Turns in one plane each, and the order they were made in; the first pair answered:
z_139:
[ 10  -2 -14  -2   1   9  -7  -1  -5   0  -8  25  -5   6   0   0  20 -18
  -1   8   3  -9  -3   0  15 -37 -26  -1  13  15 -10 -15] -> [ -7 -14   0  13   1  -5   2   1  10   2   9   1 -17  16  -8  16  16 -24
 -14   8   4 -10 -28  11   5 -21 -12 -11  27   4  -5  -3]
[ 29 -19 -21   5  -6   0 -11   6   8  11   4   1  -1   5   1  18 -28 -18
  -9  30  13   0   5  11   9 -22 -11   2  -6   6  -7  25] -> [ 16 -23 -16   7  -9  -4 -14   4  13  11  12 -11  -2  -3   0  22 -34 -14
 -13  22  15  -4 -14  17   0 -12  -2   3  -9  -2  -3  31]
[-51 -16  15  10 -20  -5  -7 -15  22   0  32 -29  -2 -13 -27   7 -14  -5
 -12 -30  14 -37 -76  31 -41  31  35  14 -13 -37   0   1] -> [ -6  20 -26 -37 -22  34 -31 -25 -22  -4 -17  36  35 -43  -1 -36  -2  15
  27 -36  10 -37  -4   0 -16 -16  -2  40 -55  -7 -13 -35]
[ -7  -1  18 -17   9  18  -1 -19   2 -26  15  15   3 -12   2   5   0  42
  -2 -12 -16  -7  -8  -7  20  25  -9  10 -23 -14   9 -16] -> [ 10   2  14 -17  15  20   8 -15  -2 -27   6  27  -1   4   4   6  10  29
  -2   5 -19   2  15 -17  34  12 -22   6 -12  -4   5 -21]
z_55:
[ 11   0  -3   9  -2 -19  13  20  29  15  10  -1   1  -2  -4  -6 -19 -15
   2  10  20 -11 -16  17   5 -20  21   8   5 -18  -9  11] -> [ 17  11  -3   1   8  -6   0  13  32   9  -2   5   9 -19  13 -16 -31   8
  17 -11  13  -8   2   5   8 -16  19   7 -17 -12   5   9]
[-17  -2  17   4 -16   0 -19  -3   0   9   9 -16  32 -22  -2 -23 -19  44
  -6 -37  15 -26 -48  14 -23   3   9  26 -47 -14  22  25] -> [-20  22  28   2   1  17  -3  -2  -8  -8  -7  -6  28  -9 -11 -33  12  57
   6 -61 -12  -5 -17 -12 -25  20   0  13 -37  -8  29   1]
[  6  22  10  -7 -12   3 -18   1 -21  -3  -8  15  -4 -26  -3  -8 -15   9
  13  -6  17 -22  -5  -5   1   3   5  15 -10   4 -14  -7] -> [  3  30  14  -5  -6   7  -8   3 -27 -10 -12  17  -8 -16 -12 -11   3   7
  14 -10   5 -14   5 -14  -2  10   2  10  -1   4 -16 -16]
z_433:
[  3  -4 -20  -3  -5  37  -3 -17  22 -11   5  -7 -27 -10  32 -19  -6  -9
  -5  30 -12  -7  51   4  32   5   5  -8 -15  18   3   9] -> [  0 -10 -13   4  -3  30  -2 -16  32 -11  13 -16 -32  -8  31 -12 -13 -10
 -12  30 -10  -7  42   8  29  12  11 -13 -10  14   8  17]
[-22  36   6  27 -14  -5  14   0   7   5  -9 -12 -11  35 -35 -27  28   4
 -16 -11  -7   6 -11 -38  -7 -13   7   4  37 -19 -20  -4] -> [ -6  44 -10   8 -21   5   0  -4  -6   7 -24  12   5  18 -23 -41  26   9
  -4 -10  -3   1   8 -44   3 -34  -4  19  18 -11 -27 -12]
[ -2 -19   6 -17  13  -4   0  15   0 -12   0  11   8   1   3  -1 -10  13
   5 -24   0   4  18 -20  -9   5   8 -12 -38  -7  11  -2] -> [ -3 -23   9 -13  14  -6  -1  16   4 -11   3   6   6   1   3   2 -14  13
   4 -23   3   3  14 -18 -11   8  10 -13 -38  -8  15   0]
[-19  25  16  -8  28  29  -4 -29 -19 -20 -18  20  19 -39  -8  16   1  24
  12 -36  -2  18  15   5 -14 -12 -31  -6  -8  27  -9   3] -> [-15  16  14  -6  27  23 -15 -32  -7 -16 -13  12  20 -47   5  20 -23  26
  10 -32   7  13   6  14 -10 -15 -26  -5 -19  29  -2  17]

Each pair is two turns apart.
[ 16 -13  32  23  28 -22  10   8  50  -2   8 -36 -30  25  21  31 -22 -14
 -13  17  -7  22   7  10  15  12  24 -32  28  11  41  22] -> [ 27  17  -2 -26  12  16 -33 -11  13  -5 -27   8  16 -39  44 -17 -34  34
  27 -26  -3   2  33  -8  13 -11  12   9 -41  18  36  -3] : z_139 z_139
[-29  27  11 -28  -7 -19 -27 -17   7 -25 -25 -28  13 -32   6   6  -6 -12
  20   7  18  -9 -26  21 -23 -11   2  15 -36 -11 -11  26] -> [ -5  49  11 -27  17  -6  -3 -11  -3 -38 -46  -5   5  -1   4   2  27 -20
  29  15  -8  21  32  -9  -2 -19 -23  -3 -13  12  -8   4] : z_55 z_139
[ 14 -11 -20  -3   1   8 -35   0  21  12 -12  13  36 -17  32  -3 -41   4
   6  22  21 -20  -3  20  15 -32   4   1 -47  -2   9  11] -> [ 31   7 -13   2  24  17 -13   6  19   1 -27  27  25  12  30  -4 -13  -2
  13  27  -3   8  45  -6  30 -31 -14 -19 -26  16  16  -6] : z_139 z_55
[-30   1   2  13  -2  -7  24  15 -22  -1  -3  -9 -14  15 -31  -6  41 -12
  -7  10 -18   4   2  -6  -6  25  10 -12  22  -4 -14 -17] -> [-23 -12 -23  -6 -26  -7 -17   3 -24  14  -1  -3  11 -32  -5 -16  -5   0
  -1  11  13 -30 -24  17  -7   0  19  17 -24  -8 -19   0] : z_55 z_139
[-18 -17  18 -24  36  -6  44 -13  19 -15   2  21 -19  41 -27  -2 -28 -43
  -7  36  24 -30 -28  15  14 -38  23  19 -33 -18 -30  -5] -> [-35 -13  24 -25  32  -4  41 -15  19 -17   5  11 -18  31 -34  -5 -26 -31
  -7  17  21 -33 -44  17   0 -25  34  21 -38 -29 -28  -6] : z_139 z_433
[ 23   7 -19 -19   8 -23   1 -27   8  -4 -21  42  12 -27  -6   7  12   6
  12 -14   4   4   6   1  11  20  16   6  -9   7   7   1] -> [ 14  -6  -4   1  13 -38  17 -20  24  -1  -5  19  -6  -7 -17  26  15  -9
  -4  -2   4  10 -12  10   7  32  24  -9  13   1   9  13] : z_139 z_139
